128 stands for zero in the data rows.
Here is a table of points, one per row:
(133 111 156 49 88 107 85 154 170 127 120 143 182 122 155 78 155 125 115 89 134 106 135 90 139 156 35 89 102 57 192 66 157 70 142 128 235 108 164 109 162 155 139 120 122 157 116 76 171 111 147)
(84 94 114 135 189 110 201 130 78 93 106 187 215 104 130 149 134 116 160 183 143 89 144 46 80 173 131 121 201 86 151 115 146 110 136 153 127 161 171 173 146 9 126 130 152 131 164 147 114 97 86)
(241 87 101 161 156 152 173 141 120 172 54 129 79 177 159 146 123 90 168 136 116 169 158 196 143 145 166 123 184 118 205 38 85 144 122 144 119 96 182 114 129 132 91 135 83 123 76 129 161 110 133)
(110 248 117 162 161 160 96 147 113 32 115 169 115 133 213 120 122 141 126 121 0 120 112 119 107 166 141 75 113 158 157 136 132 84 170 73 88 81 182 131 77 101 127 106 104 129 142 147 148 125 141)
(145 121 104 91 146 110 123 153 175 125 123 119 163 114 104 129 99 143 18 120 113 179 128 152 95 135 151 132 95 119 138 169 115 167 164 173 160 137 44 152 83 125 113 126 67 137 137 153 124 0 85)
(121 128 122 130 106 79 137 142 118 127 185 163 90 157 105 96 166 66 143 133 127 46 112 189 83 126 118 30 197 130 60 98 101 199 178 132 192 164 72 127 66 137 115 109 106 180 128 138 51 134 182)
(97 115 168 143 119 175 81 158 71 174 85 150 151 106 98 139 115 127 117 112 149 159 255 132 76 182 145 137 103 151 155 113 113 141 136 131 164 149 70 94 115 126 216 151 82 104 175 167 119 206 144)
(136 133 132 92 172 81 168 181 141 74 131 93 131 151 172 4 120 90 104 72 111 95 153 160 163 152 158 205 155 137 141 181 153 183 61 122 123 123 108 203 146 122 99 150 110 139 120 139 154 222 95)
(114 218 141 37 131 103 181 117 165 132 108 143 131 177 99 168 158 94 126 121 169 148 115 171 95 113 146 94 131 78 127 136 75 81 92 34 44 86 79 123 254 101 106 151 104 126 151 121 104 139 139)
(28 100 178 178 155 72 145 139 141 177 197 200 84 95 124 132 149 199 167 105 95 234 130 177 119 136 122 140 146 149 115 125 156 117 127 133 182 102 99 87 150 133 51 122 144 124 95 110 129 141 60)
(114 135 140 147 86 29 74 94 105 156 210 87 164 118 165 125 56 115 173 147 119 98 120 112 136 123 195 148 183 139 159 144 48 146 192 143 93 122 165 89 185 119 156 118 73 57 122 110 178 105 166)
(132 86 161 87 107 135 120 114 125 120 105 153 41 85 143 195 168 124 93 96 126 130 177 17 189 172 88 123 140 79 92 189 91 156 143 186 73 94 124 149 117 164 64 62 128 95 128 130 79 148 141)
(167 137 93 146 68 160 105 132 188 76 123 136 138 200 146 166 151 139 180 141 152 160 110 62 172 91 181 119 169 159 137 193 120 99 140 133 255 129 71 112 129 103 143 145 109 101 102 172 95 164 100)
(176 127 182 127 101 124 180 107 120 122 61 129 116 118 66 86 97 177 96 145 66 164 78 120 112 120 147 160 125 115 101 113 170 189 146 109 206 100 125 129 191 114 157 65 215 70 175 140 110 129 224)
(137 72 118 141 149 133 178 73 128 115 229 116 135 232 116 149 108 165 88 155 70 126 187 131 166 150 140 91 21 99 108 81 128 101 134 159 132 157 85 176 132 161 162 139 142 104 133 93 129 154 153)
(43 134 99 113 112 231 145 115 158 114 119 95 87 155 88 93 107 130 150 117 113 132 147 140 160 134 96 238 133 154 63 99 75 122 210 166 126 114 166 123 193 88 146 141 82 218 109 135 103 95 120)
(207 125 152 166 142 131 131 136 152 128 172 123 121 124 162 90 47 141 133 118 156 120 73 139 84 126 129 184 85 33 107 112 114 65 135 151 111 117 134 86 95 140 139 127 134 98 152 185 33 176 30)
(137 120 86 165 102 160 127 105 1 93 159 141 143 158 106 102 106 11 91 127 158 207 98 114 131 130 54 138 135 172 140 129 128 131 102 125 145 112 73 75 142 162 99 59 162 122 160 116 168 116 103)
(76 107 78 108 107 114 66 129 71 156 94 98 120 167 138 123 127 115 130 155 103 165 132 126 130 146 223 92 164 30 87 172 216 133 80 93 114 136 190 127 136 170 173 114 141 192 97 124 115 110 88)
(144 136 96 141 158 108 159 138 66 163 111 40 139 101 137 70 121 250 122 132 136 130 126 95 107 109 46 74 183 156 88 122 71 87 66 90 114 118 132 153 113 117 168 116 74 107 47 135 108 111 143)
(87 98 143 110 186 135 141 36 162 134 82 110 201 95 176 124 147 118 97 163 134 150 136 161 204 103 116 132 122 165 128 107 124 140 181 46 138 185 139 70 108 177 102 85 164 127 145 143 53 143 112)
(142 175 148 107 100 149 168 110 122 169 152 117 104 164 125 232 166 124 64 129 132 67 95 192 146 115 55 174 176 142 153 136 223 140 124 128 121 154 180 123 96 89 195 90 43 44 109 111 155 147 69)
(161 140 164 211 123 158 130 159 164 151 136 184 150 69 71 109 157 99 3 156 150 70 114 117 130 122 209 99 127 190 107 125 89 103 98 121 132 131 172 163 197 152 143 117 117 180 80 103 136 159 84)
(97 157 0 143 121 98 140 99 193 221 42 168 108 122 149 114 118 149 137 74 125 114 60 84 142 161 145 117 84 150 135 119 127 123 88 193 120 199 75 102 111 130 128 88 135 135 175 93 158 175 152)
(150 106 166 224 109 149 103 130 168 115 120 122 179 101 140 139 173 118 168 154 69 133 109 113 129 87 91 168 143 88 98 95 200 154 125 137 30 125 0 104 140 126 158 129 101 184 67 159 152 138 171)
(136 128 163 115 185 232 130 63 127 138 131 146 129 112 84 77 132 113 255 81 145 70 131 134 113 144 128 89 87 96 121 194 128 151 98 96 149 150 125 172 118 157 116 101 117 61 102 100 189 77 108)
(86 120 138 144 115 155 61 156 145 126 140 153 135 200 161 87 151 222 127 145 221 104 99 138 146 185 114 95 91 153 198 141 129 255 101 134 72 119 148 92 151 110 128 147 180 117 113 128 84 89 132)
(69 138 156 120 93 183 140 119 155 139 142 105 131 143 228 146 134 118 94 130 154 156 151 127 5 0 170 159 136 118 114 107 109 139 86 167 138 152 180 173 106 128 63 120 142 86 100 103 166 135 186)
(107 125 74 157 134 90 115 175 134 116 109 146 80 77 140 103 155 86 141 255 182 89 159 184 169 146 109 169 75 115 109 170 160 34 101 140 139 104 131 116 127 132 137 124 132 73 139 132 142 63 203)
(119 103 124 123 182 89 101 190 95 153 74 118 127 185 62 114 149 130 155 88 136 78 150 102 129 0 131 99 83 169 143 145 164 94 226 146 83 71 134 141 112 153 126 107 165 103 135 109 116 127 83)
(192 125 142 72 187 81 93 80 118 169 151 115 119 154 111 129 159 89 142 192 110 166 92 77 63 165 111 197 76 178 144 168 88 116 117 96 128 114 175 115 75 75 124 160 128 192 57 60 106 153 154)
(170 100 39 33 140 160 79 146 139 100 185 196 169 79 98 188 45 155 149 123 84 86 163 171 102 102 117 166 166 191 143 124 139 130 77 130 111 136 114 132 156 168 134 97 168 146 112 146 76 147 158)
(149 149 156 103 136 165 193 134 48 146 179 114 95 94 154 136 144 205 109 152 160 101 90 141 142 111 170 152 142 103 207 159 112 103 186 145 138 139 82 122 105 154 117 130 149 255 169 147 182 163 165)
(115 161 100 100 150 103 135 196 178 100 168 119 138 85 103 156 167 122 175 157 164 215 112 104 186 116 103 115 107 106 90 75 80 222 115 114 121 82 165 170 65 168 219 95 148 122 187 141 202 147 99)
(119 172 194 156 150 82 113 57 115 119 116 205 119 122 127 160 44 80 112 68 173 145 118 155 195 72 95 107 117 114 126 133 128 129 96 164 133 103 161 175 104 97 156 207 138 181 103 213 127 113 171)
(111 103 127 79 109 149 88 102 77 99 90 143 140 103 119 113 223 130 139 137 83 130 44 140 133 129 129 128 130 153 111 103 113 111 107 197 109 151 131 111 127 203 123 255 118 56 180 138 137 121 102)
(143 164 164 138 160 126 89 157 127 148 136 74 161 151 112 173 98 146 145 118 187 110 126 69 137 177 138 123 114 159 63 67 230 118 127 107 127 151 160 131 130 150 0 136 67 136 200 130 143 108 153)
(160 86 125 185 96 117 131 154 138 131 145 132 92 144 139 165 168 141 105 6 110 72 165 108 119 121 129 204 153 111 94 148 73 99 97 30 128 148 155 79 104 98 158 166 208 150 171 142 150 65 133)
(52 84 138 146 153 119 146 144 162 66 115 0 49 73 83 187 81 87 141 120 117 96 109 113 116 151 128 65 108 143 199 127 144 125 78 143 147 113 124 95 147 156 131 152 149 129 123 128 105 135 133)
(145 98 125 101 0 94 146 80 136 108 119 111 145 91 79 81 132 147 146 145 138 140 166 150 136 134 172 86 95 168 143 105 158 107 115 92 57 125 151 152 45 41 71 124 127 120 139 143 147 137 96)
(194 182 125 163 100 141 130 159 137 125 111 98 132 91 157 156 79 112 131 108 148 175 143 179 119 159 75 91 152 117 97 172 138 131 227 141 102 186 125 182 163 106 140 197 215 132 114 17 128 152 105)
These points spread out most along one direction. Take the direction at right angles to it along which they spread out most. Go by this last direction. For each point below, how far along it does it lie, from 0 to 99? 50 is the average, and the first point above lies past it. One standard deviation of the points above along it is 16.
(192 125 142 72 187 81 93 80 118 169 151 115 119 154 111 129 159 89 142 192 110 166 92 77 63 165 111 197 76 178 144 168 88 116 117 96 128 114 175 115 75 75 124 160 128 192 57 60 106 153 154) 52
(107 125 74 157 134 90 115 175 134 116 109 146 80 77 140 103 155 86 141 255 182 89 159 184 169 146 109 169 75 115 109 170 160 34 101 140 139 104 131 116 127 132 137 124 132 73 139 132 142 63 203) 72
(136 128 163 115 185 232 130 63 127 138 131 146 129 112 84 77 132 113 255 81 145 70 131 134 113 144 128 89 87 96 121 194 128 151 98 96 149 150 125 172 118 157 116 101 117 61 102 100 189 77 108) 78
(132 86 161 87 107 135 120 114 125 120 105 153 41 85 143 195 168 124 93 96 126 130 177 17 189 172 88 123 140 79 92 189 91 156 143 186 73 94 124 149 117 164 64 62 128 95 128 130 79 148 141) 58
(133 111 156 49 88 107 85 154 170 127 120 143 182 122 155 78 155 125 115 89 134 106 135 90 139 156 35 89 102 57 192 66 157 70 142 128 235 108 164 109 162 155 139 120 122 157 116 76 171 111 147) 69
(119 103 124 123 182 89 101 190 95 153 74 118 127 185 62 114 149 130 155 88 136 78 150 102 129 0 131 99 83 169 143 145 164 94 226 146 83 71 134 141 112 153 126 107 165 103 135 109 116 127 83) 66
(52 84 138 146 153 119 146 144 162 66 115 0 49 73 83 187 81 87 141 120 117 96 109 113 116 151 128 65 108 143 199 127 144 125 78 143 147 113 124 95 147 156 131 152 149 129 123 128 105 135 133) 64
(144 136 96 141 158 108 159 138 66 163 111 40 139 101 137 70 121 250 122 132 136 130 126 95 107 109 46 74 183 156 88 122 71 87 66 90 114 118 132 153 113 117 168 116 74 107 47 135 108 111 143) 61
(76 107 78 108 107 114 66 129 71 156 94 98 120 167 138 123 127 115 130 155 103 165 132 126 130 146 223 92 164 30 87 172 216 133 80 93 114 136 190 127 136 170 173 114 141 192 97 124 115 110 88) 69
(86 120 138 144 115 155 61 156 145 126 140 153 135 200 161 87 151 222 127 145 221 104 99 138 146 185 114 95 91 153 198 141 129 255 101 134 72 119 148 92 151 110 128 147 180 117 113 128 84 89 132) 69
(170 100 39 33 140 160 79 146 139 100 185 196 169 79 98 188 45 155 149 123 84 86 163 171 102 102 117 166 166 191 143 124 139 130 77 130 111 136 114 132 156 168 134 97 168 146 112 146 76 147 158) 31
(167 137 93 146 68 160 105 132 188 76 123 136 138 200 146 166 151 139 180 141 152 160 110 62 172 91 181 119 169 159 137 193 120 99 140 133 255 129 71 112 129 103 143 145 109 101 102 172 95 164 100) 36
